In the rows, zero is written as 128.
Rotation paths and how fast each direction turns (degrees each step):
Each turn is a multiple of 5 degrees from 10 to 175, or 0.
Each row of a path follows its step; steps can be skipped.
Rotation 1:
step 1: [133 128 119 127 129 120 136 131 128 128 126 132 131 113 124 136 132 133
 132 115 125 115 136 122 124 127 123 122 123 131 133 133 128 120 126 127
 139 119 129 121 139 133 126 111]
step 2: [138 131 126 131 129 137 131 135 127 123 122 130 120 130 136 132 128 120
 139 123 118 129 122 147 123 125 134 138 126 121 124 139 130 126 126 135
 130 143 124 127 127 131 132 121]
step 4: [130 127 128 135 142 131 137 118 131 127 121 116 140 119 128 123 128 131
 130 135 126 122 141 132 129 125 116 120 123 130 128 141 127 123 133 137
 129 127 125 137 139 126 130 135]
step 6: [131 120 126 135 113 122 124 118 122 123 131 134 133 132 118 121 131 127
 127 135 125 133 123 113 119 130 116 117 126 116 126 119 129 134 134 132
 122 122 134 131 121 126 133 133]
step 12: [132 120 127 119 133 124 139 113 117 126 113 130 128 124 125 138 125 133
 139 128 128 123 129 117 124 122 128 121 118 127 130 129 135 122 125 124
 118 135 127 121 127 125 137 119]
step 16: [125 133 125 141 125 131 127 126 135 131 123 112 130 129 127 123 125 128
 129 133 122 138 125 139 134 135 138 119 132 133 129 122 130 131 133 119
 140 122 131 136 128 127 133 145]
step 22: [143 124 140 146 133 125 130 137 133 129 129 121 121 134 134 126 116 124
 125 126 127 131 123 126 124 126 130 118 126 116 120 125 128 121 129 120
 127 138 123 135 132 126 134 122]
step 23: [128 124 140 133 124 135 141 111 119 124 131 133 129 124 125 131 128 135
 124 128 138 138 131 125 130 124 124 135 111 124 138 134 123 124 126 126
 123 129 124 125 135 120 122 130]
step 26: [126 127 123 132 115 124 130 128 122 123 129 134 129 120 123 126 133 137
 140 121 131 133 134 131 140 136 115 129 132 120 136 122 122 139 123 137
 127 129 140 123 131 125 123 137]
step 27: [124 135 124 121 134 136 126 131 136 129 125 132 134 124 133 118 124 119
 124 126 118 136 129 141 132 144 133 121 130 133 117 128 129 137 128 131
 119 119 128 126 127 141 132 135]
Speeds:
[134 129 128 131 130 127 126 129 126 128 131 129 129 131 130 132 128 131
 125 129 129 131 128 128 129 128 127 127 126 130 125 127 129 130 127 127
 129 127 128 129 122 130 129 128] : 130
[126 128 130 127 127 129 126 130 131 126 125 130 125 125 128 133 125 130
 128 127 126 127 129 127 126 130 127 128 127 126 129 124 129 129 129 133
 127 125 127 128 126 130 129 128] : 55
[126 127 129 128 129 128 130 131 123 130 127 129 128 128 126 130 129 128
 126 124 126 126 127 131 128 126 129 126 129 132 126 128 129 130 128 130
 128 129 133 126 130 132 128 127] : 40
Rotation 2:
step 3: [132 128 122 137 132 118 128 137 129 124 126 120 123 131 129 132 144 135
 119 135 133 129 118 129 129 129 123 126 128 122 130 134 119 127 128 126
 129 143 123 123 130 131 137 140]
step 5: [122 122 129 129 119 138 122 136 116 121 128 126 132 130 125 127 122 119
 124 123 129 135 121 125 132 127 135 125 131 126 122 121 129 125 130 119
 125 123 134 129 115 126 129 145]
step 10: [121 126 127 124 132 127 129 132 126 126 129 109 127 127 120 121 130 118
 128 120 123 135 135 120 128 135 128 125 116 131 118 128 124 125 120 123
 134 123 124 123 124 138 120 132]
step 11: [131 142 131 126 126 137 109 140 123 129 121 122 128 137 123 128 125 124
 123 128 125 133 117 127 120 120 136 127 133 124 127 133 122 122 130 119
 125 133 130 129 127 130 127 131]
step 12: [133 128 125 124 145 126 115 128 122 132 131 131 127 126 126 138 135 121
 116 132 136 127 124 132 134 134 120 128 120 124 124 126 131 128 124 123
 119 135 124 132 132 115 130 130]
step 16: [125 136 120 127 129 128 124 137 137 125 131 121 112 126 122 123 131 119
 118 123 124 134 131 124 128 130 127 128 122 121 123 122 127 132 130 118
 142 133 129 137 124 121 123 132]
step 18: [139 117 125 128 137 132 125 121 120 132 134 124 137 127 125 127 137 127
 123 127 132 136 123 126 134 126 118 117 130 130 124 129 126 126 116 129
 126 135 116 133 123 130 132 141]
step 24: [131 121 118 130 118 121 122 126 122 132 127 125 124 133 114 132 131 129
 131 118 134 131 117 121 130 122 127 120 120 119 125 129 128 122 125 127
 129 125 119 136 120 128 133 140]
step 26: [130 131 137 128 138 129 125 121 122 122 123 133 134 136 131 127 135 127
 118 135 131 141 125 131 118 131 140 124 129 126 130 126 120 129 138 124
 126 138 127 123 115 126 135 133]
step 29: [131 127 136 123 130 129 124 133 125 130 132 112 122 128 119 138 140 131
 132 130 133 128 131 123 128 134 121 124 120 120 129 132 141 120 128 115
 130 134 125 125 135 137 127 127]
Speeds:
[128 129 128 130 129 127 126 129 128 128 127 128 123 131 132 128 130 126
 126 130 129 130 127 128 125 127 127 128 126 124 128 128 131 131 131 130
 129 130 127 129 133 126 129 126] : 80
[127 129 125 125 127 130 129 126 130 126 130 126 128 130 129 129 130 126
 129 131 129 128 126 128 127 129 128 129 124 135 127 129 130 126 126 128
 128 127 131 128 130 127 130 125] : 170
[128 125 130 128 133 129 128 124 128 128 129 131 131 130 127 130 124 127
 130 128 126 128 123 130 127 127 131 126 126 126 127 127 129 130 128 129
 126 130 130 128 129 125 126 128] : 55
[133 128 126 126 129 126 124 127 127 129 131 127 131 126 128 132 129 131
 130 130 129 129 127 128 130 127 127 126 130 126 129 128 131 127 129 131
 131 125 128 129 129 128 127 126] : 65
Rotation 3:
step 0: [115 124 135 130 128 129 126 120 118 133 130 131 120 119 128 133 137 139
 124 132 115 125 128 126 145 136 135 130 133 138 110 128 125 133 123 125
 138 131 130 129 130 133 130 135]
step 3: [130 140 117 119 133 114 133 128 124 136 131 127 140 140 134 129 136 138
 117 121 117 135 131 127 127 133 129 136 125 116 132 122 127 129 132 128
 123 115 129 132 134 123 124 128]
step 4: [128 122 134 125 126 121 131 122 136 130 128 128 118 115 131 138 131 122
 133 133 129 135 123 123 125 124 128 132 117 135 127 137 137 142 142 130
 140 118 124 118 116 129 134 122]
step 6: [135 135 120 136 121 127 133 122 123 136 131 125 131 128 110 133 120 124
 132 115 123 115 121 133 119 132 119 122 138 135 117 126 133 131 131 118
 136 132 134 125 128 130 131 130]
step 12: [126 123 126 126 124 123 119 131 135 132 125 116 126 133 131 128 114 128
 139 116 124 134 129 122 120 137 144 140 140 134 126 134 135 127 118 125
 129 116 128 130 131 121 124 133]
step 19: [121 130 121 127 141 134 136 134 120 129 123 129 122 138 128 128 132 125
 126 117 133 118 137 126 124 124 111 139 126 124 129 129 128 130 131 129
 135 118 144 122 123 122 132 141]
step 23: [130 127 132 132 132 143 115 133 115 132 134 118 125 137 127 132 124 126
 116 141 117 121 141 131 130 125 131 132 134 130 129 126 146 125 138 124
 130 124 124 128 131 126 123 126]
step 27: [132 129 127 130 128 135 119 123 133 130 124 123 126 119 110 123 124 128
 132 139 134 128 133 130 124 142 123 126 133 140 124 132 121 122 140 123
 126 130 144 116 118 124 125 120]
step 28: [132 123 127 142 137 124 126 133 127 134 125 129 137 129 140 129 129 119
 132 112 114 123 128 121 138 127 126 126 135 126 133 129 125 114 134 125
 113 124 128 129 138 124 121 134]
step 30: [131 119 118 131 128 127 134 122 122 132 125 133 132 133 145 131 132 135
 137 142 137 142 130 129 133 117 135 137 127 135 126 129 131 126 120 132
 127 123 128 117 119 129 124 141]
Speeds:
[129 129 128 126 126 129 127 129 126 125 131 130 126 126 126 132 127 127
 129 127 130 127 128 127 131 132 133 124 125 126 129 128 126 130 130 126
 126 129 128 125 126 128 128 131] : 160
[131 129 129 128 127 128 125 131 127 129 130 124 126 129 130 124 129 129
 127 128 128 129 128 128 128 129 131 130 128 125 125 127 128 134 128 128
 128 126 126 128 129 130 130 126] : 35
[128 129 127 129 129 131 131 128 131 129 127 132 130 129 130 127 126 128
 129 128 125 130 129 127 127 126 129 128 125 124 125 126 130 130 127 126
 121 130 130 129 126 128 126 128] : 175
[126 128 130 127 126 128 129 130 133 129 129 128 129 125 129 130 130 132
 126 126 124 126 129 128 128 125 128 127 127 129 130 128 124 129 127 128
 128 124 128 127 129 132 130 129] : 100
[126 131 127 129 130 127 128 127 129 125 128 125 129 129 128 129 127 129
 124 130 132 124 129 127 129 126 128 133 126 127 127 125 124 127 130 128
 126 129 127 126 128 127 125 128] : 175
Rotation 4:
step 2: [121 127 127 120 125 123 128 122 129 139 131 127 121 129 132 132 114 130
 124 119 136 124 139 125 119 125 127 134 114 123 141 119 129 123 132 140
 117 123 135 126 118 133 132 119]
step 3: [129 132 130 134 131 119 113 132 127 130 121 126 115 143 131 119 124 136
 127 117 138 129 120 125 132 126 124 121 137 131 136 141 121 135 120 122
 132 119 133 129 130 126 125 128]
step 4: [129 132 129 136 123 126 136 136 130 125 125 130 130 131 112 139 134 114
 126 110 130 128 141 126 140 134 132 132 135 121 131 125 130 126 130 123
 138 135 130 124 125 128 138 131]
step 15: [130 127 129 129 124 129 120 116 117 135 124 127 127 136 132 133 125 124
 119 137 135 139 132 129 141 130 126 136 118 123 123 133 122 131 133 127
 115 125 141 113 118 126 132 125]
step 16: [128 142 129 136 123 126 113 134 133 134 127 124 137 129 120 126 125 129
 120 122 123 125 119 125 119 120 120 124 139 125 123 131 117 125 127 132
 134 134 124 120 129 117 127 113]
step 18: [138 118 110 126 134 126 131 133 124 130 137 134 130 130 140 130 118 129
 122 130 125 125 129 124 135 116 129 132 128 127 124 134 120 117 121 116
 137 130 123 138 137 131 125 133]
step 19: [119 133 129 132 129 133 120 116 124 133 134 140 122 136 126 138 120 122
 128 125 133 123 145 127 121 128 127 137 115 120 120 119 129 130 122 131
 117 127 132 138 120 126 129 126]
step 21: [132 134 118 140 133 115 127 138 133 126 129 112 125 120 117 130 132 128
 120 112 137 127 144 130 133 131 129 128 132 123 135 128 133 126 130 128
 128 125 132 119 129 129 133 127]
step 27: [130 121 119 143 132 130 136 120 130 127 138 133 127 139 126 146 125 117
 127 124 120 125 135 131 126 128 125 142 127 121 121 126 120 126 121 120
 134 131 129 138 129 120 134 125]
step 29: [122 132 126 130 127 122 119 133 135 136 137 119 121 115 125 128 125 144
 132 121 133 125 141 141 128 123 126 121 128 125 138 132 117 122 126 127
 126 128 130 126 138 118 133 124]
Speeds:
[127 131 129 132 127 131 125 131 128 132 127 130 127 126 125 127 128 127
 129 125 128 130 127 130 129 127 132 123 128 128 130 130 129 127 129 127
 128 128 126 124 129 127 129 130] : 85
[130 128 126 128 129 128 130 128 127 128 130 128 127 127 129 126 124 128
 127 129 129 128 127 130 127 125 131 133 127 132 132 131 134 127 127 127
 127 128 129 129 126 125 128 129] : 90
[131 128 129 130 130 128 128 127 131 128 125 125 130 128 128 129 128 129
 127 123 129 129 124 124 127 132 129 130 129 129 130 124 128 126 127 125
 129 128 128 129 130 127 127 131] : 80
[130 128 126 130 124 128 130 128 130 129 130 125 126 128 129 130 131 128
 129 128 126 122 129 128 130 129 129 127 127 126 131 125 128 127 127 127
 128 128 128 128 124 123 128 125] : 170
[123 125 127 132 131 129 127 126 129 128 130 127 127 129 127 130 130 131
 126 129 130 127 129 130 129 130 126 129 129 129 127 130 129 128 130 132
 127 126 127 127 126 125 127 133] : 175
[128 126 127 128 129 127 130 129 127 125 131 129 128 122 131 124 128 127
 128 128 130 130 131 127 126 130 127 126 131 127 130 127 127 123 129 130
 126 130 126 126 129 128 127 127] : 90
Rotation 5:
step 2: [138 133 126 129 130 131 128 122 129 123 122 135 128 132 130 123 131 137
 134 130 134 121 134 123 134 134 128 121 136 142 135 125 125 134 136 137
 127 125 127 127 121 136 112 135]
step 4: [125 116 122 128 120 127 123 130 125 128 125 128 138 131 133 130 124 117
 118 132 131 120 131 121 136 144 118 118 129 126 121 124 135 132 134 128
 124 127 134 129 134 126 135 125]
step 5: [130 122 121 133 125 133 137 125 133 132 129 111 127 126 137 130 126 128
 136 137 119 127 116 131 122 126 134 136 128 123 133 127 130 129 126 133
 141 132 121 130 127 133 141 133]
step 11: [131 129 116 120 119 134 134 140 131 129 130 128 131 123 130 129 128 117
 131 146 131 126 125 129 127 139 134 133 128 133 123 138 126 118 131 119
 128 132 125 132 131 135 123 122]
step 14: [130 129 137 126 132 126 121 141 128 126 129 138 126 125 130 125 132 132
 134 114 124 137 130 124 130 120 124 140 126 122 126 128 142 137 121 129
 138 131 129 133 126 137 127 128]
step 15: [135 131 128 132 129 123 121 124 114 127 116 124 126 127 116 122 131 123
 123 127 133 120 119 116 141 134 126 118 129 130 131 133 130 131 134 135
 122 117 132 130 127 132 130 128]
step 16: [120 128 123 136 121 132 138 137 132 127 139 126 122 130 126 121 133 126
 130 136 136 121 131 129 120 124 134 127 119 119 129 133 126 131 137 135
 138 127 116 116 125 133 133 126]
step 17: [123 119 129 115 131 135 129 127 123 126 128 132 129 126 133 131 137 117
 125 137 120 126 129 121 120 128 119 114 130 130 128 130 127 125 127 118
 123 133 126 132 137 112 134 126]
step 23: [123 126 123 129 124 137 123 118 126 130 135 129 131 136 130 124 126 132
 121 140 126 127 133 117 130 126 120 126 129 118 141 121 140 119 131 134
 133 136 122 131 128 130 137 135]
step 24: [133 127 114 118 128 130 129 128 131 125 125 125 124 124 131 120 128 128
 132 138 125 137 122 128 120 137 137 127 122 133 132 123 113 135 117 125
 119 126 126 129 131 131 134 120]
Speeds:
[127 128 129 127 125 124 127 125 132 130 128 128 128 128 128 126 128 129
 131 127 127 130 130 129 127 125 128 128 127 125 129 130 131 127 131 127
 134 131 125 127 128 130 129 131] : 160
[128 128 127 131 129 128 128 128 131 124 130 129 130 126 128 125 127 125
 126 134 127 126 128 131 130 127 125 125 127 129 129 126 127 129 128 125
 127 131 125 129 130 129 131 129] : 55
[126 126 130 129 127 128 131 126 130 132 127 130 130 128 128 130 126 127
 127 128 127 124 130 128 126 126 125 127 125 130 125 125 128 130 129 125
 131 126 128 126 128 125 126 125] : 80
[130 130 129 131 129 127 130 124 128 129 127 125 130 134 130 129 127 128
 126 129 128 130 127 124 127 128 125 127 128 131 129 129 130 128 128 129
 126 125 128 126 130 129 128 131] : 135
[132 127 129 129 130 128 126 128 127 125 126 128 130 128 127 125 129 129
 129 124 129 130 131 129 128 129 129 128 127 129 127 122 129 128 129 128
 130 128 130 126 132 132 129 124] : 65
